Each row is where one point has got to under a steady rotation. How many steps took it there?
The counts run from 0 to 418.
[130 134 123 157 124 114 120 104 126 173  90 131 108 131 117 143  96 103
  47 134 150 115 117 103 105  97 121  93 166 173  92 143 127]
245
[ 97 122 130 157 105  95 118  74 157 125  95 118 111 136 115 163 102 115
 105 124 122 119 147 102 150 121 144  55 157 159 105 163 128]
256
[ 90 150 161 126 128 136 124 140 121 109  98  90 100 161 114 119 101 119
 135 151 118 146 125  94 178 136 170  93 174 162 152 169 131]
209
[139 131 129 161 128 144 105 129 144 180  89  83 115 117 103 106  95 129
  76 145 148  95 138  80 111 138 113 110 130 176  82 110 125]
126
[128  94 112 134 140  84  84 120 103 136  91 149 117 169 119  96 103 126
  94 109 113 167  88 100 122  99 156  81 160 139 128 151 133]
319
[107 140 150 136 128  96 123 155 126 142  80 158 104 140 107 140  94 127
  44 147 157 136 104 122 123 122 127 133 174 155 161 162 138]
78
[116 138 151 101 117 139 162 164 136 142  89 100  95 168 106 123 118 106
  77 117  98 125 130 102 106 105 147  85 182 151 168 142 129]
38
[120 128 115 161 103  96 110 117 152 157  86  95 124 103 108 127  98 134
 135 113  86 110 138  91 174 134 119  90 143 182 152 162 135]
377
[133 110  94 134 102 122 128 162 139 164  59 109 158 116 113  61 134 132
  80 120 110 102 128 126 106 108 100 107 137 127 159 139 118]
280
[125  90 119 128 116  95 104 106 165 100 113 131  90 135 113 105 103 115
  94 133 116 141 128  96  76  81 157  69 110 112 113 121 118]
308
[ 91  76  94 149 132 134 145 116 138 101 101  73 121 167 125 112 141 143
 143 148 123 109 130  99 116 133 174  67 104 112 117 110 110]
265
[ 91  87  89 173 118 109 149 146 161 112  77  80 147 136 115 114 143 159
 115 156 142  92 135 102 135 169 138 104  94 116 130 118 102]
385
[120 103 110 131 126 104 127 121 127 149  85 133 125 157 125 133 108 132
  94  91  91 134  90 116 115  98 142  75 157 151 190 152 145]
153
[100  94 132 147 116  96 169 107 172 102 100 149 107 143 112 170 125 136
  66 120 127 108 121 103  83 116 150  79 126 129 158 115 129]
141
[147 144 136 136 120 116 112 165 150 172 100 107  75 107 109 106  74 125
  58 151 128 123 118 104 103  94 103 131 138 167 145 139 135]
80
[112 136 169 145 136 101 127 170 142 123  75 125 120 131  86 122  94 145
  85 146 133 131 111  80 160 183 155 136 139 162 146 145 131]
335
[ 91 147 132 131 123 134 136 171 120 118 102  65  85 165 116 117 104 132
 141 169 119 135 136 109 177 126 153 109 158 151 161 158 115]
208
[102 136 143 134 114 103  86 134 122 134  80 134 144 145  99  91 114 116
  96 143 134 143 131 107 175 144 135  98 181 145 101 183 111]
330
[ 79  77 109 148 125 126 155 110 138  88  87 108 139 171 129 119 150 133
 130 134 124 121 125  98 126 133 188  60 128 108 124 129 106]
266
[ 95 114 115 116 102 104 116 112 140 118  93 169 108 147 127 101 115 122
  72 153 149 146 121 145 104  72 138  76 157 114 148 179 119]
193
[132 110 132 151 113  63 127 143 158  97  72 135 110 118  93 120 108 123
 107 132  97 116 111  56 160 141 146 106 126 151 136 152 119]
216
[113 114 108 137 148 118 122 163 101 143 107  83  60 187 117 127 114 110
  89 167 150 142 109 107 124  92 140 102 154 130 113 113 113]
202
[102 126 164 151 122 151 138 126 155 109  78  98 157 142  90 100 137 131
  99 138 132 103 142  75 137 177 179  86 131 140 100 125 120]
9
[104 120 121 129 144 102 139 160 105 126  88 109  84 187 117 142 130 105
  76 161 151 139 117  98 136  98 146 100 175 126 110 135 103]
203
[109 123 133 161 126 131 110 152 150 114  97  72 106 133  97  93 106 139
 101 185 166 118 126  87 124 157 148 129 102 127  82 109 104]
339
[113 134 141 133 115 146 131 183 169 151 102  59  81 123  95 115 100 136
  83 163 141 117 156 112 106 154 109 126 127 140 146 103 143]
293
[ 88  94 128 160 149 164 126 118 155 130 109 103 129 138 114 114 101 180
  91 146 147 125 107 118  85 164 159 109  96 135 144  84 155]
19
[106 123 117 161  83  90 117 118 185 118  87 127 119  76 119  99  97 138
 103 176 150 109 148 118 130 124 124 117  97 126 138 164 115]
343
[105 137 140 152  91 116 155 122 176 128  70 130 137 111 102 136 134 112
  66 146 144  86 156  99 127 138 131  89 145 140 115 153 106]
130
[105 111 156 137 113 134 124 108 151  75  92 121 148 132 100  79 114 138
 124 158 122 125 112  70 144 143 200  96 118 138 122 155 114]
221
[102 116 108 154 124  88 110 166 152 142 108  67  77 150 114 147  96 144
 142 134 110 145 138 101 153 150 104  94 136 144 171 127 146]
47
[ 98 103 152 130 134 122 140 154 166 105  99 146 105 148 109 119 105 154
  66 157 139 134 103 121  84 142 157 119 114 121 190 122 144]
186
[115 135 113 142  94 115 108 131 157 141 108  84  70 122 123 108  97 100
  97 180 162 112 164 108 132  86 116  91 139 130  97 162  99]
86
